(in the rows, 128 means zero)
The rows below fall into families. The same turns and mirrors carry the whole set onto itself and the rows of a family onto each other. For each named row, which other rows are in its family? Write them in the order they are listed.
These 40 rows form 5 families of 8 rows each.
gez: [119 175 123 103 102 151 132 125 120 143 135 152 102 111 115 140 122 106
 133 112]
gad: [126 104 128 132 142  92 127 148 106  99 127 105 143 131  99 119 155 130
 139 144]
giva: [159 120 120 133 123 131 146 177 121 127  94 120 120 111 137 134 131 118
 117 171]
Fik: [111 119 141 115 124  91 140 140  92  97 114 101 131 117 112 126 156 137
 134 120]
kisa: [124 127 132 129 122  88 136 143 113 101 112 102 130 122 116 126 174 150
 138 143]
Mabun: [119 152 150 127 128 133 148 109 138 144 133 134  92 127 129 124 173 157
 162 124]
Vorit: [112 126 166 105 126 129 151  99 151 140 150 151  93 129 123 124 142 128
 154 116]
livu: [105 120 144 148 152 132 146 151 123  95  69 110 142 130 113 120 129 132
 155 143]
Mer: [131 132 108 114 128 170 154 122 151 149  89 139  91 126 138 140 105 125
 130 110]
Supep: [119 130 115 136 126 127 143 150 144 130 118 156 127 129  88 142  68 131
 133 145]
pef: [114 132 147 127 148 126 135 101 130 142 152 134 108 139 109 116 165 146
 166 112]
vuleb: [112 151 166 125 144 130 126 117  93 141 103 129 138 121 135 114 162 128
 141  94]
gis: [103 146 155 114 126 134 157 104 125 137 139 136  88 123 118 126 146 149
 164 106]
Fisa: [140 134 102 121 140 172 133 113 157 164 122 148  97 137 129 134 124 115
 134 115]
Puva: [147 145 102 122 122 163 142 126 158 157  96 140  93 127 146 141 134 130
 125 127]
Fufu: [117 142 176 118 141 116 115 106 121 148 115 146 147 130 132 109 155 113
 137  99]
gasi: [155 146 110 135 109 130 153 153 154 134  95 146 115 133 108 131  99 151
 141 154]
nuvob: [118 109 115 126 149 165 147 118 152 162 115 148  93 125 139 149 103 123
 120 117]
vatet: [136 160 158 132 135 125 124 129 103 136 110 132 144 128 137 118 183 138
 131 112]
zitut: [136 182 121 111  96 145 132 129 134 139 142 153 107 122 114 141 147 125
 133 127]
sisa: [112 102 153 105 126  85 131 123 120  99 126 114 137 127 117 124 160 122
 127 119]
Zibe: [132 160 122 109 117 143 121 117 124 149 167 154 109 127 106 132 144 110
 137 115]
ludu: [130 129 150 134 159 124 114 125  98 134 123 124 153 136 124 111 176 122
 135 108]
bok: [129  87 120 133 148 133 139 163 115 131 108 123 125 110 135 148 107 104
  99 148]
liso: [145  85 151 120 138 125 148 163 128 116 102 127 133 117 138 126 117  95
 115 159]
bened: [120 158 133 100 106 143 122 119 151 140 138 164 114 120 114 135 116  87
 130 126]
fid: [113 161 128 115 118 140 119 125 121 151 152 166 125 119 107 147 112 109
 118 108]
zevu: [103 111 160 140 152 121 130 139 144  95  85 123 155 137 113 114 134 112
 148 148]
tafep: [142 119 130 123 117 109 141 148 157 132  94 150 131 129 103 121  74 119
 136 153]
foz: [101 110 145 159 167 129 137 147 129 110  87 130 158 139 104 128 113 136
 141 136]
nof: [ 88 119 145 123 144 123 146  98 135 141 152 136  95 127 115 139 140 148
 148 108]
vik: [137 136 112 125 111 125 155 155 136 132  92 140 111 121 100 130  72 135
 143 145]
pavip: [101  96 142 126 141  88 135 139  99 110 139 111 130 115 111 139 143 134
 123 130]
mik: [129 131 138 156 147 138 143 158 136 100  73 116 146 137 123 122 151 139
 145 156]
guluz: [137 108 116 106 128 153 146 117 173 142  97 146 103 134 139 137 104 109
 120 120]
vut: [161 103 107 133 139 138 136 170 123 137 108 129 127 122 123 129 108 101
 116 161]
zadu: [133 100 128 155 166 139 139 156 135 108  88 118 146 143 110 116 127 125
 149 155]
Pagur: [101 140 162 140 160 136 116 121 102 140 121 143 157 128 124 128 151 119
 127  98]
fesu: [151 126  95 128 121 135 144 142 157 142 120 149 110 140  94 130  85 132
 143 146]
rur: [143 106 131 127 134 141 154 175 105 121  86 118 123 108 137 133 110 106
 116 152]

Same family as liso: Vorit, Fufu, sisa, bened, zevu, tafep, guluz
Same family as Supep: nuvob, bok, fid, foz, nof, pavip, Pagur
Same family as ludu: gad, pef, Fisa, Zibe, vut, zadu, fesu

The rows below fall into families. The same turns and mirrors carry the whole set onto itself and the rows of a family onto each other. For each named row, which other rows are in its family? Write them in the order they are listed.
These 16 rows form 4 families of 4 rows each.
muz: [ 93 137 127 158  97 118  82 145 117 149 105 157 121 123 106]
Pobid: [104 138 139 161  97 132  87 155 125 144  96 156 125 136 106]
lono: [139 117 123 161 109 113  75 128 112 158 127 128 128 117  82]
tanap: [137 109 124 159  95 118  82 125 133 156 125 113 118 113  82]
Pudam: [117 103 115 140 135 146 141 175 124 112 117 143 128 115 165]
Venur: [120  98 106 128 140 152 139 177 123 124 128 140 121 109 155]
rafol: [147  90 129 153 161  98 144 136 142 102 129 136 114 104 118]
bez: [139 117 129 149  95 135  92 121 126 161 131 118 141 108  86]
Ritop: [ 91 133 132 169 109 126  94 143 125 135  91 146 110 144  97]
vaf: [116 108 117 137 152 147 149 166 121 112 117 150 133 114 154]
nug: [143 110 122 157 107 124  86 118 121 158 119 113 133 104  80]
boro: [157  89 126 151 154 101 148 135 138 114 130 118 107 103 123]
pazov: [153  88 128 152 165 125 153 141 146 119 129 115 115 110 128]
liviv: [ 88 134 138 163 107 132  92 148 117 143  87 154 120 129 107]
bar: [141  83 115 147 161 112 149 131 135 114 135 117 110  97 122]
fulo: [114 102 114 143 144 147 151 162 147 111 114 136 128 111 159]

Same family as lono: muz, pazov, fulo
Same family as Pudam: nug, boro, liviv
Same family as vaf: Pobid, tanap, bar

The rows below fall into families. The same turns and mirrors carry the whole set onto itself and the rows of a family onto each other. For each named row, which other rows are in its family? Write them in the order they are listed.
These 25 rows form 5 families of 5 rows each.
Boved: [120 143 113 172 137 140 163 139 137 125 104]
tapov: [152 133 111 171 130 131 156 165 125 124 106]
fif: [107 141 134 140 137 137 148 125 148 131 109]
komi: [119 129 149 134 177 176 145 165  98 135 101]
piraz: [157 126 132 140 120 122 136 169 130 129 117]
lumif: [149 125 135 123 126 170 148 127 119 130 177]
tiv: [159 128 114 156 130 175 165 136 109 124 169]
Buvi: [154 161 129 161 143 163 148 169 100 121 175]
nemum: [129 132 145 121 125 125 131 145 144 135 117]
naf: [123 126 155 128 173 173 139 167  99 136 103]
bev: [111 129 163 130 102 154 126 153 111 118 109]
kegi: [130 129 136 172 105 158 145 172  95 109 101]
keso: [131 124 152 130 171 171 138 175  95 137 102]
dopag: [133 125 154 145  98 151 127 174 100 114 108]
noru: [130 170 124 168 151 173 156 151 106 119 170]
fegol: [125 128 144 141 176 176 147 169  96 135  98]
dilu: [114 173 139 149 152 174 148 136 117 124 174]
vid: [105 137 136 174 115 167 151 151 104 110  98]
nokov: [128 166 150 127 143 164 133 145 117 128 180]
Rera: [ 93 138 154 148 112 163 140 137 115 114 102]
pume: [133 125 147 137 172 172 144 175  92 135 100]
lozi: [135 132 129 132 133 178 158 115 123 130 173]
baf: [165 122 125 137 125 170 153 142 111 127 175]
deg: [151 160 145 137 140 159 132 167 107 125 181]
sene: [141 134 116 151 136 181 168 121 117 126 168]

Same family as noru: Buvi, dilu, nokov, deg
Same family as komi: naf, keso, fegol, pume
Same family as piraz: Boved, tapov, fif, nemum
Same family as lumif: tiv, lozi, baf, sene

The rows below fall into families. The same turns and mirrors carry the whole set onto itself and the rows of a family onto each other. For each named row, which other rows are in its family? Write them in the order they are listed.
These 16 rows form 4 families of 4 rows each.
gepa: [102 124 140 181 132 161 172 106 137]
kifug: [145 107 142 172 133 135 134  66 146]
fula: [116 124 175 155 119 170 162 142 126]
Vof: [147 131 163 148 103 116 124 145 129]
dag: [166 111 174 142 122 130 130 141 132]
biv: [106 146 154 152 115 150 169 135 128]
lipaf: [145 102 170 141 110 111 122 140 138]
Ris: [108 116 157 187 143 165 152  86 131]
Nire: [164 110 163 141 113 126 107 119 128]
zoto: [120 127 159 150 114 151 145 160 117]
bevu: [159 102 156 173 148 126 120  86 137]
nabov: [152 107 149 169 113 112 117  81 127]
zuvid: [ 98 124 169 145 116 147 159 147 138]
Daver: [109 122 138 171 125 144 163  72 126]
lome: [ 90 112 148 168 138 147 158  83 138]
tiz: [137  91 150 163 134 111 121  77 138]

Same family as zuvid: lipaf, lome, tiz
Same family as fula: dag, Ris, bevu
Same family as gepa: kifug, Nire, zoto

